Here is a table of points, one per row:
   0.4   0.8   0.3  -0.6   1.2  -0.2  -0.3  -1.1  -0.2   1.5  -1.7   0.1   0.5   0.9   0.7   1.2  -0.1   0.2  -0.4  -1.3  -2.2   1.8   2.1  -1.1
  -0.9  -0.8   0.1  -1.0  -0.6   0.4  -0.4  -0.4   0.2   1.1   1.0   3.4  -0.4  -0.2   0.0  -0.1   0.1  -1.8  -1.1   1.5  -0.1  -1.3   0.9   1.4
  -1.5   0.2  -0.4   0.2   0.4   0.7  -1.4   1.0   1.6   0.8  -0.7   0.0  -0.8   0.6   2.0  -0.1   0.4   1.3  -1.6   1.1   0.1  -1.4   0.5  -0.8
  -0.6  -0.8   1.3  -0.3   0.6  -0.4   0.9   1.6  -1.3   1.3  -2.2   1.3   0.2  -1.5  -1.6   0.7   0.2  -1.9   0.8  -0.9   0.5   0.1   0.1   0.2
   0.3  -0.8   1.5   2.4  -1.4  -1.1  -0.3  -0.4   0.0  -0.2   1.0   1.5   0.5  -0.7  -0.4  -0.5  -0.7   2.3  -0.7   1.5   0.5   1.4   1.2  -0.6
  -0.3   0.0   0.0  -0.5   0.5  -2.3  -0.3  -2.3   1.1  -1.5   0.2   0.8  -0.9   0.2  -0.8  -0.1   0.3  -0.2  -0.2   0.1   0.9   0.1  -0.2  -0.1
   0.1   0.3   0.1  -0.8  -1.3   0.6   1.2   0.0   1.3   1.3   1.3  -0.5  -0.7  -1.7   0.7   1.4   1.9   1.7  -1.7  -0.4  -1.4   1.0  -1.0  -0.3
   1.5  -0.1   2.5  -1.2  -1.1  -0.5  -0.4   0.3  -0.4   0.1   0.2  -1.8  -1.0   1.0  -0.4   0.3  -1.4   0.3  -1.1  -0.2   1.8   0.1   0.4  -0.9
  -1.0  -0.8   1.1  -0.3   2.1  -0.1  -0.2  -0.2   1.3   0.8  -0.4  -0.8   0.5  -1.4  -1.9  -1.4  -1.8   1.9   0.0   0.1  -1.8  -0.4   0.2  -0.4
   0.5   1.4  -1.3   1.2  -1.2   0.4  -2.4   0.2  -0.9  -1.4  -1.7   0.0  -0.1  -0.8  -0.5   1.1  -0.1  -0.7   0.7  -0.3  -1.1  -0.6   0.5  -0.6
  -1.2  -0.2   0.2  -1.1  -0.3   0.5   0.5  -0.7   0.3   0.6   0.8  -0.2   0.5   0.6  -1.6  -0.4  -1.1   0.8   2.6   1.2  -0.4   1.1   0.5   0.2
   1.2   0.2   0.8  -0.4   0.0   0.8   1.2  -0.3   0.9  -0.8  -1.1  -0.3  -0.2  -0.5  -0.9   0.2   0.3  -2.9  -1.7   0.1  -0.4   0.6  -0.1  -1.4
  -0.2   0.5  -0.2   1.1   1.3  -1.0  -0.9   1.8  -1.4  -1.6   0.7   0.2  -1.7  -1.5  -0.9  -0.8   0.1  -1.1   0.3  -0.1  -0.9   0.5   0.2  -0.6
  -0.9   0.5  -0.9  -0.9   0.0   0.3  -1.0   0.8  -0.3   0.4   1.4   1.0  -0.7  -0.6  -0.6  -0.5  -1.3  -0.5  -1.0  -1.6   1.0   2.0  -1.0  -0.1
   1.1   0.4   0.2  -1.5  -0.2  -0.5  -0.4   0.5  -1.6  -0.7   1.1  -0.4   0.7  -0.1   0.0   1.1   3.1   0.4   0.9   1.8  -0.2   0.1   0.9  -0.6
  -0.8  -3.2  -0.2  -0.3  -0.4  -0.4  -0.3   1.4   0.1   0.4   0.3   0.4  -0.7   0.7   0.4  -0.8  -0.2   0.3   0.6  -1.9   0.0   1.1  -0.2  -0.7
  -1.3   1.0   0.8  -0.5  -0.3  -2.5   0.3  -0.7  -0.3   0.4   0.9  -0.6   0.1   1.4  -0.2   0.4  -1.3   0.4   0.2  -0.8  -0.6   0.4  -0.9  -1.0
  -1.0   2.2  -1.1  -0.7  -0.4  -0.3   1.6   1.1   0.7  -0.6  -0.3   0.6   0.7   0.0   0.9  -0.9   0.1  -0.3  -0.5  -0.4   1.9  -1.0   1.3   1.3
   0.7   1.0   0.0   1.4   0.7  -0.5   1.7  -0.3  -1.1   0.1  -0.7   0.5   0.2   1.4   0.6  -1.3   0.3   0.9   0.9  -1.0  -0.5  -0.9  -1.6  -1.8
  -0.3  -1.6   0.7   0.8  -1.0  -0.3  -1.5  -1.3   1.1  -0.6  -2.0  -0.3  -0.9  -0.7   0.3   1.2  -0.7   0.8   0.9   0.0  -0.3  -0.8   0.9  -0.3
   0.8   0.0   0.5  -0.7   0.3  -2.0   1.1   2.1   0.7  -0.1   0.5   0.7  -0.4  -0.8   0.8   0.6   0.0  -0.3   0.6   1.1  -0.5  -2.1  -1.1   1.0
  -0.2   0.5   1.3   0.7  -1.0   0.3  -1.5   1.4  -0.5   1.7   0.4   0.0   1.3  -0.2   0.0   1.0   0.9   0.1  -0.1  -0.4   1.6  -2.0  -2.0   0.5
  -1.4  -0.5  -0.5  -0.9   2.1   2.1   0.1   0.4   1.2  -0.1   0.2  -0.7  -0.4  -0.4   0.8   1.1  -0.2   0.8   0.8   0.6   2.8   0.7   0.5  -0.8
   0.6  -0.8   0.3  -1.0   1.1  -0.3  -1.7   0.0  -0.8  -0.6  -0.4  -0.5   0.2  -0.2   1.4   0.0   1.4   0.3   0.2   0.3   0.0  -2.1   1.4  -1.1
   0.0   0.9  -1.0   0.7   0.2   0.2   0.1   0.2  -0.5   1.4   1.4   0.1  -0.2   0.3   1.4   2.0  -0.5  -0.2   1.6  -0.8   0.1   0.6   0.2   1.3
   1.5   0.1  -1.0  -1.1   0.0   0.1   1.6  -1.0  -0.3   0.1   0.9   0.7  -1.3  -0.3   1.8  -1.2   0.4  -0.4   0.9  -1.1   0.2  -0.9  -0.5   0.4
   0.1  -0.4  -1.8  -1.4  -1.5  -0.6  -0.4   1.9   0.1  -2.0  -1.9  -1.0  -0.6   0.9  -0.9   0.0  -1.8   0.4  -0.7   1.3  -0.4   0.2  -0.1   0.4
   0.1   0.2  -1.1   0.4   0.7   0.1   0.2  -0.9  -0.1   0.6   1.2   1.0   1.8   1.0  -0.3   0.9  -0.8   1.0  -2.5  -0.1   0.8   0.5  -0.2   0.2
   1.3   0.3  -1.7   0.3   0.7   1.2   0.0  -1.8  -0.3   0.8   0.6   0.7  -0.4  -0.2  -1.7   2.5  -0.8   0.7   0.0  -0.3   0.6  -1.9  -0.9   0.0
   0.8   0.0   1.3   0.9   0.1   0.1   0.0  -0.7   0.7  -0.6  -0.7  -1.0   0.1   0.5   1.1   0.9  -1.1  -1.4   0.1   0.8   0.1   1.4  -0.3   2.6
   1.5  -0.6  -0.6   0.1  -0.6   0.0  -1.2   0.2   0.6   1.3  -1.7   0.1  -1.9   0.9  -0.6  -1.6   1.0   0.9   1.0   0.2   0.9   0.2  -0.8   1.0
   1.8  -1.3  -0.1  -0.5  -0.1  -0.4  -1.0   0.2  -0.6   0.5   0.0  -0.3   2.1  -1.2   1.3  -1.8   1.0  -1.7   0.1  -2.3   0.5  -0.8  -0.5   2.1
  -1.1  -0.9  -1.5  -0.9   0.4  -0.1   1.5  -1.2  -2.0  -1.8   1.2  -1.2   1.1  -1.2   0.7   0.1  -1.3   1.5  -1.4   0.3  -0.7   0.4   0.1   1.0
  -0.2   1.5   0.4  -0.1  -0.1   0.9  -1.1  -0.4   1.3  -0.2   1.2  -0.6   0.8   0.9   0.3  -2.0  -0.9  -1.9   1.1   1.0  -0.8   0.4  -1.1  -0.5
  -1.3  -1.2  -1.9   1.7  -0.6   0.1   1.6  -1.6  -0.4   1.8   0.8  -2.0   0.2   0.2   0.4  -0.4  -0.1  -1.2  -1.1   0.5  -0.1  -1.5   0.0  -0.2
  -0.2  -0.2   1.3   0.7  -0.8   0.7  -0.3  -1.3  -1.3   0.4  -0.7   0.1  -1.6  -1.2   1.0  -1.4   0.9  -0.4   0.8   1.4   0.8   1.0  -0.5  -0.8
   0.5  -0.9   0.2   0.6  -1.6   1.0   1.7   0.5  -0.5  -1.8  -0.3   1.5   1.2   0.6   0.7   0.1  -0.7  -0.7   0.8  -0.1   0.1  -0.4   0.6  -1.8
  -0.7   0.0   1.6   0.7   1.2   2.4   0.6   0.4  -1.7  -0.9   0.4  -0.3  -1.2   1.9  -0.4   0.5   0.5   0.5  -1.2   0.3  -1.8  -0.9   0.0   2.3
   1.2   1.7  -0.4   0.0  -0.8   0.0   0.8   0.2  -0.7   1.6  -0.6  -1.1  -0.1  -0.4  -0.4  -1.9  -0.2   0.2   0.5  -0.7   0.0   0.2   2.1   0.9
  -1.7   0.5   0.3  -1.2  -0.4   0.6  -0.5  -1.1   0.6  -1.9  -2.4   0.2   1.0  -0.1   0.1  -0.8   1.6   0.4   0.5   0.4  -0.4   1.1  -2.3  -0.1
   0.0   0.4   1.0   1.7   0.0   1.0   0.2   0.5   2.1  -1.6   1.0  -1.0   0.3  -0.9  -0.3  -0.1   1.5   0.5   0.9  -2.1  -0.3  -1.3   0.9   0.5
   1.9   0.4  -0.4   1.7   1.5  -0.6   0.2   1.1   0.6   0.9   0.2   0.2   1.9   0.5  -0.4   0.9  -1.0  -0.7  -0.6   1.4   0.0   1.8  -0.4  -0.6
  -1.1   0.0  -1.6   0.6   0.2  -0.8   0.3  -0.4   0.9  -0.7   0.3  -0.3   0.1   2.2  -2.5   0.3   2.1  -0.6  -0.2  -0.2  -0.1   1.4   0.6   0.2
These points spread out most along one direction. For each point below, how far along it does it lie, from 0 to 99? The average is 50, and the first point in the table lies past the average. One standard deviation of the points above along it is 16.
  -0.6  -0.8   1.3  -0.3   0.6  -0.4   0.9   1.6  -1.3   1.3  -2.2   1.3   0.2  -1.5  -1.6   0.7   0.2  -1.9   0.8  -0.9   0.5   0.1   0.1   0.2 >> 29
   0.0   0.4   1.0   1.7   0.0   1.0   0.2   0.5   2.1  -1.6   1.0  -1.0   0.3  -0.9  -0.3  -0.1   1.5   0.5   0.9  -2.1  -0.3  -1.3   0.9   0.5 >> 36
   1.5  -0.1   2.5  -1.2  -1.1  -0.5  -0.4   0.3  -0.4   0.1   0.2  -1.8  -1.0   1.0  -0.4   0.3  -1.4   0.3  -1.1  -0.2   1.8   0.1   0.4  -0.9 >> 53
   0.8   0.0   0.5  -0.7   0.3  -2.0   1.1   2.1   0.7  -0.1   0.5   0.7  -0.4  -0.8   0.8   0.6   0.0  -0.3   0.6   1.1  -0.5  -2.1  -1.1   1.0 >> 28
  -1.2  -0.2   0.2  -1.1  -0.3   0.5   0.5  -0.7   0.3   0.6   0.8  -0.2   0.5   0.6  -1.6  -0.4  -1.1   0.8   2.6   1.2  -0.4   1.1   0.5   0.2 >> 72
  -0.2   0.5   1.3   0.7  -1.0   0.3  -1.5   1.4  -0.5   1.7   0.4   0.0   1.3  -0.2   0.0   1.0   0.9   0.1  -0.1  -0.4   1.6  -2.0  -2.0   0.5 >> 25
   1.2   1.7  -0.4   0.0  -0.8   0.0   0.8   0.2  -0.7   1.6  -0.6  -1.1  -0.1  -0.4  -0.4  -1.9  -0.2   0.2   0.5  -0.7   0.0   0.2   2.1   0.9 >> 40
   1.9   0.4  -0.4   1.7   1.5  -0.6   0.2   1.1   0.6   0.9   0.2   0.2   1.9   0.5  -0.4   0.9  -1.0  -0.7  -0.6   1.4   0.0   1.8  -0.4  -0.6 >> 67
  -0.2   0.5  -0.2   1.1   1.3  -1.0  -0.9   1.8  -1.4  -1.6   0.7   0.2  -1.7  -1.5  -0.9  -0.8   0.1  -1.1   0.3  -0.1  -0.9   0.5   0.2  -0.6 >> 42
   0.0   0.9  -1.0   0.7   0.2   0.2   0.1   0.2  -0.5   1.4   1.4   0.1  -0.2   0.3   1.4   2.0  -0.5  -0.2   1.6  -0.8   0.1   0.6   0.2   1.3 >> 50
  -0.7   0.0   1.6   0.7   1.2   2.4   0.6   0.4  -1.7  -0.9   0.4  -0.3  -1.2   1.9  -0.4   0.5   0.5   0.5  -1.2   0.3  -1.8  -0.9   0.0   2.3 >> 54
   0.6  -0.8   0.3  -1.0   1.1  -0.3  -1.7   0.0  -0.8  -0.6  -0.4  -0.5   0.2  -0.2   1.4   0.0   1.4   0.3   0.2   0.3   0.0  -2.1   1.4  -1.1 >> 29
